One turning vector, and how many steps it has turned:
The counts run from 0 to 346.
[ 15  -2 -11  -1  10  -1 -18 -17   8  -1   0  -4 -15 -10  -8   2   7   4
  14  16  16  10   8  -2  12  14  -8 -24   0  -5   0   1  -6 -18   6  11
  -6   4  12   7  -3   0  -4  12  -1  -2  -1 -21   5 -26  -9  -6   1  -5
   1   9  -9   1  -2  -6  -5  -9  -5   3   6  -7  -2  18  15 -18   3]	111
[ 19  14 -29  -2   1 -11  -7  -7 -15 -14  12  -5  -8   5  -3   0  -1   3
   2  22  10   5  10 -11  23   2  -9   3   8  -7   0  19   4   0  -8   6
  -1   6   9  14  -2  -7   6   6  -3   0  -3 -27   8 -13 -11   0 -10   8
  -5  -2  -4   9  -2  -6 -13  -3 -16   5   5  -2 -14   3  22 -10   0]	263
[ 11  -6 -18   0 -11   9  -9  -5  -5  -9  -3   4  -1   3   5  10   8  -6
  -3  22  13   7  -3   1  26  -7 -20  -1   0 -12   5  31  -1   3 -14  12
  -1   4   6   2 -22   0  -5  -5   2   7  22 -17  -8 -13 -12 -22 -12   2
  -1  -6   1  -3  -9   3   3 -18  -5  12  -5   2  -3 -13   0   1   2]	9
[ 21   6 -21   3   1 -14   4 -13  -9  -2   8   2  -6  -3  -2   0  -4   3
  12  24   5  18   5  -3  34  -3  -8  -8  -2   0   8  33  -5  -5  -1  12
   7  -1   2   3  -9 -11   3  10  -1  -8   0 -24   0   0 -26  -3  -7   3
  -8  -4  -6  -6  -5 -15  -6 -12  -7   9  -3   5 -17   4  11  -6   7]	149
[ 11   7 -13 -10  -5   4  -5  -3   3   1  -7  19 -15 -16   3  -6  -9  12
   0  12  22   1   3  -2  17  25  -2   1  -5  17 -11  21   1 -21  -5  -7
  -2  16  12   3 -15   7  12  17 -13  19  -2 -14  -1  -7  -2  -1  -2  -7
   0  -2  -2  -3  -1  -6   7 -12 -16  -3  18   2   0  13   9   3 -14]	143
[ 22   1  -8  -7  -1  13   3  -3   8  -4  10  16  -4  -9   3   6  -3   7
  -4  23  16  -3   7  -2  36   6  -4  -1  10   8  -5  13   3 -15 -11   4
  10   6  17   7 -16   6   5   9  13  -2   3 -11   2 -26  13  -1  -4   2
   2   3   1   0   5  -2  -2   3  -6   9  18   6  -1 -19  17   3  -5]	310
[ 26   6 -10 -10   0   7  -6  -9   3  -2  -6  13 -10 -15  -1 -10  -9   6
   4  16  10   8   5  -3  19  25  -4   2 -19   7  -3  23  -6 -25  -4   6
  -7   6  11  -7 -13   5   5  13 -11  15  -3  -4  -9  -8 -10   3   2 -11
  -6   0  -9   1   0  -5   7 -10 -11  -2  20   6 -10  15   9  10 -14]	144
[  5  14 -17  -9  -2   7   5  -3  -6 -12  10  17 -12  -3  13   4 -13   3
   0  10  25  -5   5  -7  11  10 -12   8 -12  -3  21  22  13  -6  -5  14
   2  10   6  -6 -25   2   0  -9  -4   8  20  -9 -17   4 -14   8  -8   3
  -4   0 -13  10 -15  -2  12 -13 -12   0   2  -3   1   6  11   3   0]	211
[ 26   0  -6 -16  -7   4   0 -10  -4 -13 -13  10 -11  -3 -11   4   1   2
  -5  10  17  15  15  -2   2  24  -6  -9   2  -6  -1   8   1 -30  -6   8
  -8   4  25  -5 -10   0  -1   7  -7  13   9 -19  -9 -16 -14  -6  -4  -9
 -14   3  -2  13   8  12   1  -2  -3  -3  20   6  -4   2  18  -4   2]	251
[ 19  11  -7   3  -5 -10   2 -20  -3 -21   2  11 -14  -6   0   6   3   0
  -7  26   4   2  11  -1  25   9 -11 -12   4   6  -5  19  -3  -9  11   2
  -6   1  13  13 -10  -5  11   0   0   4   9 -19   4 -13  -9  -1   1   1
 -14 -12  14   0   4 -11   6 -23   2  17   1   1 -13  -6  17   6  -2]	198
[ 21  13  -7  -5  -9   7  -4  -4   9  -9   4   6   4 -14  14  -8   3   8
  -2  17   9  14   5 -20  20   3 -10   8   3   7  -9  16  14 -16 -19  16
   5  18  11  -6 -21  -3   2   5   1  -5   3 -12 -10 -20  -8 -12  -5  -6
  -5   0  -3  12  11   1 -11  -5   0  -1   8  18   1   0   3 -10 -12]	204
[ 23  -1 -18  -3 -14  -3 -19  -7   2 -12  -7   2 -12  -5  -3  11 -11   2
  -6  11  18  10  -6   6  32  19 -10  -5  -3 -14  -2  24 -11  -2  -7   8
  -1  -6  11   4  -4   5   8   0   0  24   9  -6  -4  -7  -5   3   6   6
 -11 -18 -12   0   1 -17  19 -15   0  -3   1  -9  -7  15   9   4  -6]	338
[ 18   8 -18  -3 -13  -4  -1  -4   1 -25 -17  -3 -11   2  -9   2  11   3
 -18  16  14  10   7  -5  19   5  -2  -4  20  -3 -12  11   1 -17  -6  15
  -2  -2  29  10  -8  -9  -5  -5   9  11   9 -16  -9 -13 -10 -16   5   4
 -15 -10  -7   7   8  -1   6  -4   3   5   1   5 -14 -10  12  -7   4]	247
[ 24   1  -2  -8  11   7   7 -16  -4   3  -4  -2 -17 -12 -13  -3 -12  -1
  -4  19   7   3   3   2  30  15  -2   0   3   2  12  14   5 -22   3  22
  -3 -12   4  -2 -24  -5  -8  16  11   3  -5 -17  -2  -7 -17   0  -8 -13
 -14  -7 -10  -4   3   0  -6   1  -8   8  -3   3  -7  -5  13   6   6]	23
[ 16   4 -11 -19  -7  14   6 -12   2  -1  -6  21 -12  -6   9   3   3  12
  -9  14  28   3   4   6  10  13  -8   5   0  16   3  23   9 -18 -10  -1
  -8   8  17  -3 -25   6   2  15 -12  10  13  -5 -14 -12 -10  -3  -6 -11
  -6   4   2   2  -1   1   1  -2  -7  -6  17   3   6   5  12   6 -11]	253
[  7  -3 -15  -5  -1  -1   3  -8  -7   1   3   9 -22  -7  -7  10 -23   2
  10  13  25  -2  -6   5  23  11 -13 -16   2  -3  16  14  -2   6   2  12
   6   4  10   1 -11   9   5   0  12  12   7 -23   2  -1  -7   7 -11   1
  -6   3 -28  12  -4  -6   7  -4 -10  -6  -3 -14  -4   2  14   0  11]	104
[ 11  12  -6  -4  -8 -12  12 -11  -2  -4   7   3 -18 -13   3  12 -15   8
   1  16  12   1   3 -10  13   8 -17 -16   3  -3  16   8   5   5  11   9
  -3  18  12  -6 -19  11   9  -5   3  11   7 -32  -4  -7 -12   9 -16  -2
  -4  -5  -4  23  -1   1   5 -15  -9   8  -4  -3  -5  -6  22   0   2]	324
[ 14  -4 -22  -7  -8  -2  -6  -8 -13 -13  -1  10  -9  -1  -8  19   3   5
  -7   7  28   8  -1  15  15   7 -10 -16   2 -11  10  28 -10   6 -11   4
   6 -11  22   1  -2   4   8   6   0  12  17 -14   0 -18  -9   3  -8   7
 -10  -4   6  -1  -6  -9   6 -11   2  -5   0 -11  -9   4  15  -7   1]	58
[ 13  25 -25  -9  13  -2   6  -1   4 -20  21  -2  -8 -19   1 -10  -3  13
  -6  11  16  -8   8 -13  12  14 -10  -5  -2   6  -1   6  13  -5  -9  13
   7   7   8   6 -12  -4  11  -3   9  -2   0 -13   2 -24   5   3  -1  -2
 -13  -6   1  19   4 -10   8   1  -8   1   3  -4  -2   2  19 -14 -12]	155
[ 11   2 -18  -2   1  -1   2 -17 -11  -8  -3   5 -22   7  -4   3   0   0
   6  25  13   5   8  11  25   9   3 -10   8   0   3  16  -1 -16   7   2
  -1  -6  19  23 -12  -7  -6   7  -3   5   0 -19  -2 -10 -16  -6  -2   5
   2   8  -5 -17 -11  -5   3  -7 -16  17   4  -5 -12   5  15   6  13]	305
[ 12  -4 -12  -9   6   0 -11 -15 -11 -12  -1  -4 -16  -4  -8   0  11  -8
   4  13   8   3  14   4  23   9 -17  -1  -9 -25  16  23  10 -11 -13  14
  10 -12  12  -4 -17  -2  -6   8   6   2   4 -16 -12 -18 -19 -16  -4  -2
  -9 -11  -3  -8  -5  14   1  -1  -8   4  -3  -8 -12   3   6   0   3]	179
[ 17  -2 -33   4 -14  -8  -8  -7  -4 -14  -6  -2  -9 -13  -8   2   3   0
  -2  11  11   6  14  -8   8  -2 -18  -6  -1  -6  -2  18  -3  -1  -9  18
   4   3  21  -7 -16   1   7  -5   2   1  16 -16 -18 -19  -4 -12  -1  -4
 -20 -11   0  18  -2  -2  13 -16   7   0   1 -15 -12 -19   9  -7  -1]	122
[ 10   8 -26 -28   4   5  -3   0  -8 -18   3  -3   1  -2  -4  -5   2   5
  -5   7  18  12  -2   1  20  16 -12  -6  -9 -13  11  26   6  -8 -17  19
   6   1   4  -7  -3 -15   0   7   3  11   4 -14   0   2 -22  -2   2  -8
 -14  -4  -6   5   0  -6   1   3  -7  -4   0   3 -10  18   8 -10  -4]	99
[  4  19 -16   0 -10  -3   6  -1  -5 -20  16  12  -9  -4  20   0  -5   7
   4  16  17   4   6 -10  19   3 -11  -5  -4   6   5  23  10  -8   3   2
   4  15   8   6 -22   0   7  -5  -7   9  18 -12 -14   7 -18   4  -5   5
   3  -2   0   5 -15 -12  14 -17 -19   9   0   3  -8   4  15   5   2]	321
[ 10  -4 -19   1   5  11  -8   3  13  -6   8  15 -12 -18  -5   0 -13   0
  -2  12  27 -10   0   8  26  21  -6  -6 -13  -3   2  20   5  -9 -11  10
  18  -7  12  -3 -16   6   6   2  14  12  13  -8  -2 -17   2  -7  -2  -2
  -4 -13  -5  -4  -4  -9  17 -11  -3  -5   7  -8   1   5   1  -1  -7]	227
[  6   2 -22  -3  12  -6 -10  -7  -7 -13  -1  -6 -20  -6 -16 -11  12 -10
  10  16   6   8  12  -6  23  14  -7 -12  -7 -14   2  17   2 -24  -2  12
   5  -4   7   8 -13 -11  -6   5   0   6  -4 -21  -9 -13 -17 -16   2  -3
  -1  -3  -8 -10  -6   4   9 -12 -23  16   2  -3 -20   3   0   2  10]	69
[ 16   2 -15 -14  -6   5   5  -6  -4 -11   6  17  -9 -10   0   2  -9   9
  11  17  17  -1  13  -4  20  15 -20  -9  -2   8 -10  12   4 -11 -15   2
   2  24   9   4   2   1  17   6   4  -1  14 -26   6 -15  -1  -8  -7   1
 -12   5  -3  10   7   3  -5  -6  -9  -5  25   5   2   0  12  -7  -6]	32
[  7  -1  -5  -2  -6   2 -16  -8  11 -13 -20  -5 -18 -14  -7   2  -2   4
  -1   2  16  12  -2   2  20  25  -4  -9  -3  -9   8  14   7 -21  -8  16
  10 -10  15  -3 -14  -1 -10   5   4  18   6  -9  -9  -6 -19 -16   8   1
  -9 -14 -18  -3   2  -3  16  -5   0  -7  -6   2  -1  19   0 -12  -1]	53
[  9   8 -20 -13   2   8  -3  -8   3 -23   9  -7  -7  -4  10   2  11   8
   7  27  13   4   3 -15  20   8 -27 -21   2   0   0   3   4  -6  -6   6
 -14  25  -2  13  -2  -1  11  -7   4   5   5 -20   5 -12  -9   0   2  -5
  -1   5 -11  18  -1  -6   2  -6 -15   5   1  -5  -3  10  13 -10  -7]	157
[ 20   8  -9   6   2 -12  -1 -13   2  -1   6   7 -11 -24   1 -12  -8   5
  14  12   4   7   9  -9  19  12 -13  -5 -21  -1   6  24   3 -12   3  18
   4   9   4 -19 -19   1   1   4   0   2   5 -14 -19   2 -19  -3   4  -9
  -8  -9  -9   7  -8 -16  11 -19   4  -1   0   2  -8   8   4  -3   0]	38
[ 17  13 -10   1 -17  -7 -15 -11  -2  -5  -5  -3  -7  -6  15  10   0   6
  -2  15   8  11   4 -15  22   4 -13   5  11   3   0  19  11   3  -4   7
  -7  26  15   4 -23   9   8   4 -12  11  -2 -27   2 -18  -8 -14  -7   3
   2  -1 -11  10  -2  -6  -9 -18  -7   7  -2   2   1   9  14 -11 -12]	93
[ 12   8 -16  -5  -8  11  -6   1   9 -13  -2  10 -16  -5   5   9 -13   6
  -9   4  29   4  -9  13  29  18  -5   1  -3   1   3  25   1  -1 -11   3
   8  -5  13   7 -14   6   9   2   3  21  13  -4  -5  -2  -3  -4   0   6
  -7 -14  -5  -2  -4 -17  18  -9  -2  -6  -1  -6  -2  15   4  -4  -5]	337
[  8  -2   1  -7  -1  16   6  -3  18 -10   2   2 -14 -16  14   0  -7   6
   8  17  21   5  -1  -1  21   7 -16  -9  -1   5  10   8  18 -16 -11  19
   8  13   9  -7 -23   2  -4   2  14   0  17  -8 -17  -5 -20 -11   6  -3
  -1   1 -26   9  -5  -6  13   5  -1  -3  -3   6  10  10   2  -8  -1]	162
[ 24  10  -3   8  -3  -2  -2 -18  -5 -20   4  15 -13 -11  -3  10 -12  -5
  -5  13  11  -1  11   0  18  22 -13  -3  -5  -7  10  16   4  -5   9   6
  -3   1   5   0 -24   2   3   1  -2  11  10 -16   5  -3 -13   4 -11   4
 -18 -13  10  13   5   2   0 -20   2   4   0  -2  -8  -3  20   4  -4]	88
[  8   9 -24  -8  -6 -14  -5 -12   4 -11  -5  -2 -14  -4  -9  -1  21   2
  -3   7  14  12   9 -13  -7   6 -12 -22   2  -2   4  16  -5 -12   5   2
 -11  11  22  -1 -12  -1   2  -2 -18  14  -3 -24 -17 -17 -14  -5  -3 -13
  -9   3  10  13   0   5  12 -10 -10   1  -1  -8 -10   3  12  -3  -5]	126
[  0  -1 -26  -8  -1   4  -3   6   7   5 -11  -2 -16  -5 -12   0  -2   5
  -6  11  25  10 -10  -7  10   0  -6 -14  10  10   7  17 -10 -11 -11   7
  -8  16  15   2 -25   6  -5   4  -8  27  -7 -27  -8  -9  -5  -6  -9 -14
   4   7 -12   9  -1  15   8   0 -26  -7   0  -2   0   1   3  -1  -2]	298
[ 17   6 -21   1  -1  -2   3 -14   2 -12   9  10  -9  -4  -2   6  -3  11
   0  19  27   4   8   3   4   5 -12 -24   7   4   2  15  -6  -1  -3  12
  -4   2  15   6  -4  -4   3  -2   5   4  19 -16  -1 -18  -6   5  -3   2
 -15  -4   3  16   0 -20   0 -12   9  -8   1 -12  -8   1  19 -17   2]	278
[ 32   0 -15  -7  -1   3 -10  -6  15 -11   4   2  -4  -8 -12   9   2   8
  -9  10  27  11   1   1  12  13 -11 -16   2  -8  11  13 -11  -4 -15  11
   0  -4   8   1 -10   5  -1   3   3  12   9  -8  -7 -25  -3  14  -6  -7
 -25 -11   6  18  12  12  -2  -2  -6 -12  -2  -3  -3   0  15  -8  -6]	171
[  4  -1 -15 -16   0   8  21   1  -6 -10   7   9  -9  -2   7   7   2   1
  -4  18  18  -5   1   0  27   1 -12 -17  16   0  -2  13   5  -6  -5   7
   7  13  23   7  -9   3  13  -6  18   5   9 -22  -4 -17  -1  -8  -6   1
  -1   5   0  -4  -7  -1   9   0 -13  14  11  -3  -9 -18  12   3   3]	74
[ 14  17 -23  -7  10   0   8   4   0 -14  21   4  -4 -13   6   1  -9   5
   4  17  22  -5  13 -17  13   7  -8  -4   7   2   7   8  14  -3  -6  17
   8  17  12   6  -9   2   4   0   9  -4   1 -28   1 -22  -1   4  -9   2
   5   6  -4  14  -3   0  -5   2 -14   4   6   0   0  -2  22 -15   1]	154
[ 25   4 -23  -2   3  -3  -4 -13   4  -4   1  -2 -19 -14   0  -1  -5  10
  -4  18  14   3   0   4  23   5  -2  -2   4   6  10  10  -7   3  -9  18
  -1  -1  12   1 -14   7   7   5  14   1  -2  -1 -12 -19   2  15   4  -4
 -14 -14 -24   9   2 -17  14   1   2  -3  -2 -17  -8   3  17  -2  -2]	106
